Each row is where one point has got to under a steady rotation. How many ticks took it there?
The counts run from 0 to 220.
[  6 -46  13 -50   7  31 -72 -35 -10 -36  -4 -11  29   5  22 -20   6   1
   9  13   5 -16  -2  13  21 -14   0  30 -33 -13  25  74  15 -37  18  26
  32 -13  -5  10  31   6  22 -40  20  26  27  38 -30 -15  10 -39  20 -30
 -15  14  43  32 -56   7 -19  56 -12] -> 73
[  2 -55 -20 -41 -30  38 -21   5 -52 -31 -49  45  -8  13 -26  -2 -27 -21
  28  44 -29 -17 -33  18  -3  -7 -30  51 -41  -1  12  30   0 -67  16   9
 -12 -26  41   8 -14  18   1 -34 -14  23  36  32   0  -9 -39 -16  13 -54
  52  22  13  13  -2   7 -43  13  -7] -> 185
[ -8  -4 -44 -56 -15  34 -26  -3  -2 -53   2   2  27  11   6 -16  -1  18
 -12  17 -11   2 -29 -29  39   2 -23  47 -42  17  14  43  63 -20  21  26
   7 -50  14  36  16  -2   0 -46  17   2 -45  33  -4  -8 -27 -20  -3 -31
  33  20  11  -6 -19 -34 -36  46 -43] -> 123
[-13 -50 -19 -44 -44   5 -48  14 -27 -14  -8  21  39  45   3 -13 -11 -65
  25  15 -30 -27 -60  -1   4  -2 -21  39 -33  10  20  30  18   4  54  -3
   0 -45  57  13  22   1  13   4 -12  52  15  22  20 -35 -33  -8  23  -4
  20  -8  24 -11  17   0   8  41  -4] -> 1
[ 22   6  -9 -16  25  17 -32   4  -5 -28 -10  26  22  27 -19 -29 -37 -73
  43  22 -40 -46 -43   5  23  -2   0  31 -45 -10  26  41 -13 -12  27  19
  26  -2  23  10  36   5   5 -74 -25  33  29  31  -7 -11 -33 -12  31 -24
  30  11  -2 -11 -17  -6 -39  26  25] -> 208
[ 17 -31 -41 -54  11  10 -71 -41   4 -39  12  36  26  -5  13   1  10  -8
   8  16 -19  27 -30  14   9  -3   2  26 -49  17  25  58  21 -35  55   4
  41  10  38   9  29  -8  29 -50  19  22 -16  37 -11 -21   3 -24  42 -14
 -13 -22  56   1 -14  -5  12  70  27] -> 69
[  2 -13 -17  -7  19  53 -49 -17  11 -83  28  -5  63  17  20 -15 -14 -35
  12  -6  53  21 -56  -1  14 -24  23  41 -74   3 -23  12  14 -46  39 -14
  24  28  36  24   6  -4  23 -17  -2  -9 -10  40   1  22   4 -13 -22  10
  -6 -20  22   2 -67  35 -12  31   0] -> 87
[-10 -32 -40 -41 -28   8 -56  19 -58 -44 -13  53   8  43   7   6  -6   7
   5  27   0 -14 -17   0  16   5 -30  52 -48  20  17  58  38 -62  16  -3
 -17 -47  20  31   2   8  11  14 -39   2  10   3  18 -24 -20 -24  -8 -38
  40  -7  33  13   3   2 -35  32   3] -> 180
[  2 -35 -31  -9  21  50 -34 -43 -30 -65  -9 -14  42  27  -2  10  -1 -14
  30  17  20 -12 -35   5  -5  -8   2  57 -44   2 -26  57  10 -48  60  18
  44   9   7   4  33  -9  54 -49   2  -2  19  21  -8  12   9 -20  35 -38
  -9  24  -2  15 -37  -1 -10  45  16] -> 80
[-16 -21 -24 -24 -22  34 -43  42  -7 -10 -28  -5  45  70   1 -24 -24 -70
  19   3 -15 -33 -66  -7  12 -20  15  39 -51  16  18  12  19  13  43 -22
 -21 -31  35   3  14   5  30 -24  -7  44  39  29  26 -36 -38 -14  18  -6
  33   5  24 -21 -11 -19   1  23  12] -> 2
[-19 -29 -38 -34 -26  17 -26  -1  -3 -44   6   8  38  47 -29   4 -44 -34
  11  34   1 -44 -45   2  45  -8  -8  66 -77 -18 -18  46  17   9  47   6
   7 -27  28  42  12   0  10 -21 -57  -7  33  -5 -11  17  -8  13  -7   8
  16   7 -27 -15  -2   9 -19  14 -23] -> 155
[ 10 -39 -26 -37  31 -11 -35  33  -2 -48   0   3  25  36  18  -7  11 -60
  14  30 -11 -31 -17  59  -5 -34  -1   7 -11  14  67  28  12 -13  35 -10
 -47 -10   9  10  18  11   4 -46 -26  11   4  39  -1 -24 -24 -14  24 -61
   9 -14  28  19 -70  14 -32  40   8] -> 52
[ 23 -29 -17 -27 -15  42 -45  -1   7 -48   9  74  13 -17 -13   5  -8 -26
   7  13 -24   9 -34  10   2 -20 -15  19 -67  -3  31  32   5 -32  10  35
  41  -6  39  19 -12   0  -4 -23 -41  32  14  41   8 -14 -56  30 -12 -27
  23 -11  35  -1  -8  46 -41 -18 -25] -> 193
[ 27 -29 -11 -11   9 -31 -47  10  -3 -51  -4  60   8   5  18 -12 -59 -38
  11  30 -12 -17 -54  32  21 -17  11  21 -42   3  31  34  11 -45  17 -13
  -8  33  37  25 -16  41 -10   9  23  33  -3  49   8 -48   6 -13  23  -1
  17  -1  -5   2 -42  -2 -40  28   4] -> 39
[-21 -28 -34 -51 -34  49 -27  33 -15 -51  14 -41  41  46  -8 -20  14  -8
  12  -5  10 -26 -49   2  11 -30 -16  41 -33   8   3  22  37  -4  46  16
   3 -41 -10   3   1  12  22 -19   6   3  -3  24 -21  -7 -36   0  -7 -43
  52  34  28 -19 -10   3 -42  22 -41] -> 129
[  1  -1 -27 -40  -2 -24 -44  -8 -18 -35  38 -11  51  49  46  32 -30 -36
  31  -8  16  -1 -25   8   0 -20   7  15 -49  17  -7  37 -19 -60  26  -8
  -6   7  14  17  -7  10   3 -24  49 -26 -13  31 -25 -26   2 -23  -2  10
 -25 -23  20 -19 -76 -18 -34  37   3] -> 95
[ 19  -2 -21 -11  29  15 -64  -2  -7 -36 -17  12  41  43  33 -30 -21  -9
  26  14  16   4 -67 -11 -14 -18   3  26 -93   6   8  19   5 -29  29  -9
  28   1  72  17  14  17  26 -20 -10  18  17  16  29  -4   4  11   5  -5
  15 -15  34  -1 -24  18  13  10  23] -> 218
[-11 -16 -44 -48 -26  15 -43  11 -15 -30  -7  26  20  28 -13  25 -43 -42
  -9  35 -22 -11 -21  40  28 -17   4  47 -76  29  26  20   1 -24 -21 -30
 -36 -14  35 -12 -23  10   8 -22 -22  -7  31  46   2 -16 -33  18 -39  -1
  18 -12   8 -26 -16 -18 -67 -13 -23] -> 171
[ 13 -12  10 -20  18  22 -19   1   6 -26 -24   5  44  41 -27 -29 -39 -62
  28  31 -18 -52 -36   7   9 -30  12  26 -50 -15  37  39 -15   0  43  23
  11  -2  24  22  28   5   6 -66 -56  14  44  37  -3  -2 -38  -7  30 -25
  10  19  16  -2 -39  26 -24  -7  15] -> 209
[  9 -35 -10 -22   0  44 -24 -56  18 -56  12 -12  42  12  -7  -6 -34 -49
  17  34   3   2 -35  -5  15  -3   2  48 -27 -12 -25  55 -26 -43  22   3
  -3   4  36  21  19 -18  19 -48   6  -4  -6  52 -22  41  -5 -16  15 -11
 -22  10   3  26 -61  28 -31  51  -1] -> 85
[-10   0 -40 -48 -10  54  -9  15  -7 -45 -14  19  44  17 -28 -19 -38 -40
  21 -13  -7 -36 -60 -11  29 -32  -7  18 -37  16 -29  15  10  -1  16  14
  21 -33 -12  19   6  -8  27 -49  17  15  -5  37 -28  -5 -38 -33  -3 -38
  37  35   9  -9   1 -37 -46  28 -17] -> 134
[  8 -61   6 -14  -7  44 -27   6  20 -39 -32  60   5  17  -1 -21 -43 -37
  -1  44   8 -19 -35  12  41 -31   6  25 -37 -13  27  20  25 -60   6 -14
   6  30  44  31 -19  22 -14 -13  -4  51  41  43 -19  -9 -24 -10 -21 -30
  16 -10  -7  31 -52  19 -30  20  -1] -> 35
[  9  -2 -31 -48 -17   4 -38 -31 -23 -35  30 -21  29  32  17  18 -40 -34
  23   3 -13  -2 -29  -2  34   6   6  33 -53  15 -12  42   0 -56  -2 -14
  -7  14  21   4  13  24   5 -38  55 -10  -4  35 -30 -14  -4 -24  -9  14
  -5  -9  -2 -21 -63 -33 -49  51 -11] -> 96
[ 14 -30 -29 -29  12  -1 -35  -2 -18 -48  -4  30  27  49   4  -2   1  -8
  18  77 -15 -26 -11  46  -5 -32 -10  41 -22  27  77  51  42 -14  34  -8
  -5 -12  26  10   1  33  10 -65 -27   3   1  12   5  -2  10   7  28 -46
  25  -6 -16  12 -51   7 -28  31 -12] -> 48
[  1  -5 -11 -39  22  27 -29 -15  10 -59  13  -7  74  12  -2  18 -30 -65
  14 -10  26 -24 -31  18  20 -21  19  17 -43  10  -1  34 -36 -22  51  -9
  10  32 -14   7   1 -14  35 -50 -13 -16  -4  56   1  11 -25 -37  20   0
 -23  -8  39 -10 -77   8 -15  18  26] -> 83
[  6 -53 -29 -28  10  23 -53  -2 -32 -53 -18   1  -1  28  10 -42  -2 -31
  12  53 -14 -17 -32  18  13 -16 -13  24 -14  -4  31  28  39 -20  22   0
 -11 -13  36  11  35  20  17 -53 -18  48  14  37 -11   5  -9 -10  30 -63
  36  25   5  42 -39  12 -22  67 -12] -> 54
[-18 -13 -34 -33 -41  22 -34 -17 -27 -25   4  16  44  68 -28  17 -32 -50
  29  19  -9 -33  -6 -14  39 -31 -19  44 -51  25 -18  60  -3 -16  21   3
 -24 -43  21  18 -14  -8   7 -53 -14 -15  45  -8 -43   3  -1 -21  -6  -6
  -5  -3 -11 -14 -13 -28 -26  36  -1] -> 153
[-11 -41 -32 -44 -29  21 -50 -18  18 -40   2  47  49  13 -26  -6 -38 -16
  15   9   6  12 -53 -25  15 -35 -38  37 -43 -11 -16  51  29  -6  57  30
  37 -29  56  39 -28 -12 -11  -7  11   7 -12  14 -16 -20 -13  10   8  13
  12   7  24   4  10  11  -1  27 -28] -> 143
[ 12 -10 -33 -12  16  47 -40  -5 -16 -54 -16  67  30  33 -29 -21 -14 -18
   3  41 -11  -1 -54  -3 -16 -24  -9  26 -33  33  42  22  -3 -20 -16 -13
   7 -33  30  -3 -27   3  39 -49 -22  -2   4  32  21   0 -58  -4  19 -66
  31  10  20  13 -21  28 -75 -21  -3] -> 191
[ -3 -51 -11 -11  -8  -6 -53 -20 -35 -49   2  46  -3  20  25  18  -3 -12
  24  54 -20 -25  -9  14 -10 -44 -15  19 -43  20  46  47  11 -50 -16   9
   8   8  37  11 -23  36   2 -28  27  40  20  30 -14  -2  11   5 -16 -58
  -1   3   0  24 -58 -12 -62  30  -4] -> 42
[-10   3 -44 -63 -17  10 -11  31 -18 -55   1  -7  35   0  24  27 -29 -23
  -3 -26  -4  -7 -35  10   4 -45  -2   8 -74  23  12  -5  25 -30  28 -19
   8  -1  10  24  -4  25   8 -39  33   0 -44  50  18 -13 -25 -15 -28 -31
  20   3  17 -29 -49 -38 -41  -3  -9] -> 114
[ 14 -17  -2 -52  -8 -19 -50 -13   2 -63  34 -16  52  25  29  39 -19 -26
  31 -13  19  -8 -24  14  -5 -25   4  26 -66   3   0  39  -9 -68  39  -1
  19  26  14  13  -6  21  -7 -10  22 -20  -8  52  -1 -24   5  11  -8  20
 -15 -17  18 -22 -73   6 -26  15 -13] -> 94
[ 42 -29  -5 -22  11  25 -53  -4  20 -13 -21  43   6  27 -19 -56 -26   1
  28  37 -12   8 -46  -8  19 -12  -4  48 -35  -5  62  45  24 -25  -6  10
   8 -21  37  21 -15   4 -24 -50 -10   5  21  44 -18 -26 -28  -4  25 -20
  49   9  23  -3 -10  18 -48   3 -22] -> 197
[ -9 -19 -36 -26  -6  20 -30   0 -31 -29 -30  43  46  21  10  -7 -23 -49
  17  11 -19 -43 -64 -20   1 -15   5  28 -70  27  -3  24  -5  -6  38 -17
  22 -15  34  16   2   5  60   1  -4  40  26  14  45 -29 -26   0  14  -5
  -8 -13  25  -3  10 -35  -7  16  29] -> 7
[ 16  -7  -2  -4  26  23 -44  13  -8 -24 -10  13  59  48   5 -43 -14 -86
  30   1  14 -28 -43  -1  -3 -35   6   4 -69   3  32   8 -16  -6  33 -14
  -7   2  47  18  21 -12  10 -37 -30  24  19  47  10 -12 -28 -15   1 -25
   8 -15  54   1 -51  18 -13   5  31] -> 214
[ 10 -17 -20 -33  12  25 -50 -26  -2 -48   9  -7  23  25  23 -16 -50  13
  11  12  32  -6 -45 -29  26 -18  23  39 -56 -10 -13  33  18 -64  -1   8
  33  13  30  37   8  14   3 -16  41 -14   5  40 -24  13  22 -21 -21   1
   0  13   6   8 -63  -7 -45  25 -16] -> 92
[-12 -14 -46 -69 -24  -3 -40  27 -19 -40  19  -7  62  20  22  16  18 -30
   4 -26 -19  -5  -9  -5  25 -22 -30   5 -24  28  19  39  44 -29  59  22
   9 -33   2  40  -3 -13   5 -27  17   3 -32  29  -7 -38 -44 -51   5 -29
  21   9  54 -26 -30 -29 -12  45 -25] -> 126
[ -5 -41  -3 -66 -27  14 -27  25 -15 -20 -25  48   7  19  -5  -7 -24 -17
  -5  38 -22 -24   4  28  42  -9   3  44 -38   4  54  48  29 -41   6  -3
 -27 -34  15  27  -8   0 -16 -12 -59  -1  37  22  -4 -29 -38 -16  -2 -20
  29  -2  25   4 -35   4 -40   3 -32] -> 178
[-13 -48 -30 -58 -41   7 -36  -2 -33 -48 -23  29  25  13  -6  19 -54  11
  -2  25  -2 -31 -28   8   1 -66  -1  35 -91 -13  -2  36   2 -36   8 -10
  -8 -16  31  31 -23   6  -4  12 -35  -9  46  30  18  -4  -3  28 -37  -8
  13  11  12   5 -31   2 -25 -39 -25] -> 167
[ 38 -21 -21 -21   5 -30 -51  -2 -13 -16  11  28  11  53 -13  -5 -21 -53
  44   9 -20 -10 -42   8  -5  -7 -14  39 -32  -4  57  60  -8 -41  26  31
   5  -9  21   9  -2  13  -3 -29  12   6  23  40 -11 -59 -33   8  42  -9
  30   4  45 -13   7  21 -40  24   7] -> 201
[ 19 -13 -44 -45  27  20 -47 -24   3 -47  13  16  50  22  12  18   4 -44
   2  15 -19   8 -51  45 -32 -36   5   7 -43  28  41  18  -3  -2  13 -20
   1   7  36 -23  12  11  57 -55  12  19 -17  58   9 -13 -16  -6  28 -40
 -19  -8  34   3 -26 -10 -23  40  32] -> 64
[ -6 -49 -24 -51 -58  29 -16  24 -32 -50  18   0  31  -5  -5  24  -5 -35
  26  -9 -17 -22 -17  14   8 -18 -45  31 -43  -2 -22  30  23 -14  74  45
  40 -13  11  37   2  16  12 -14  12  25  -3  34  -8 -12 -30 -23   0 -18
  19  15  16  -6  16 -19  -8  44 -23] -> 131
[ 14 -55 -19 -20   6  23 -52  23 -27 -47  -3  -5   8  15  16 -32  10 -18
   2  47  -5 -14 -55  40   0 -14   0  54 -33  -9  44   9  44 -13  36   6
   2  -2  35   7  36  43   4 -25 -34  46  -4  43  13   6   9  -6  15 -48
  39  14   9  31 -36  36 -21  43 -20] -> 55
[  7 -53 -28 -61   7  -3 -34 -37   2 -58  16  16  37  -3   9  41   8 -31
  15  10 -16  -2 -28  38 -36 -26 -14   8 -57  11  34  29  -8 -14  36   7
  20  11  26 -13   7   3  42 -42  11  30 -16  58  31 -16 -18  19  38 -34
  -9 -13  36  12 -37  25 -11   9  10] -> 63
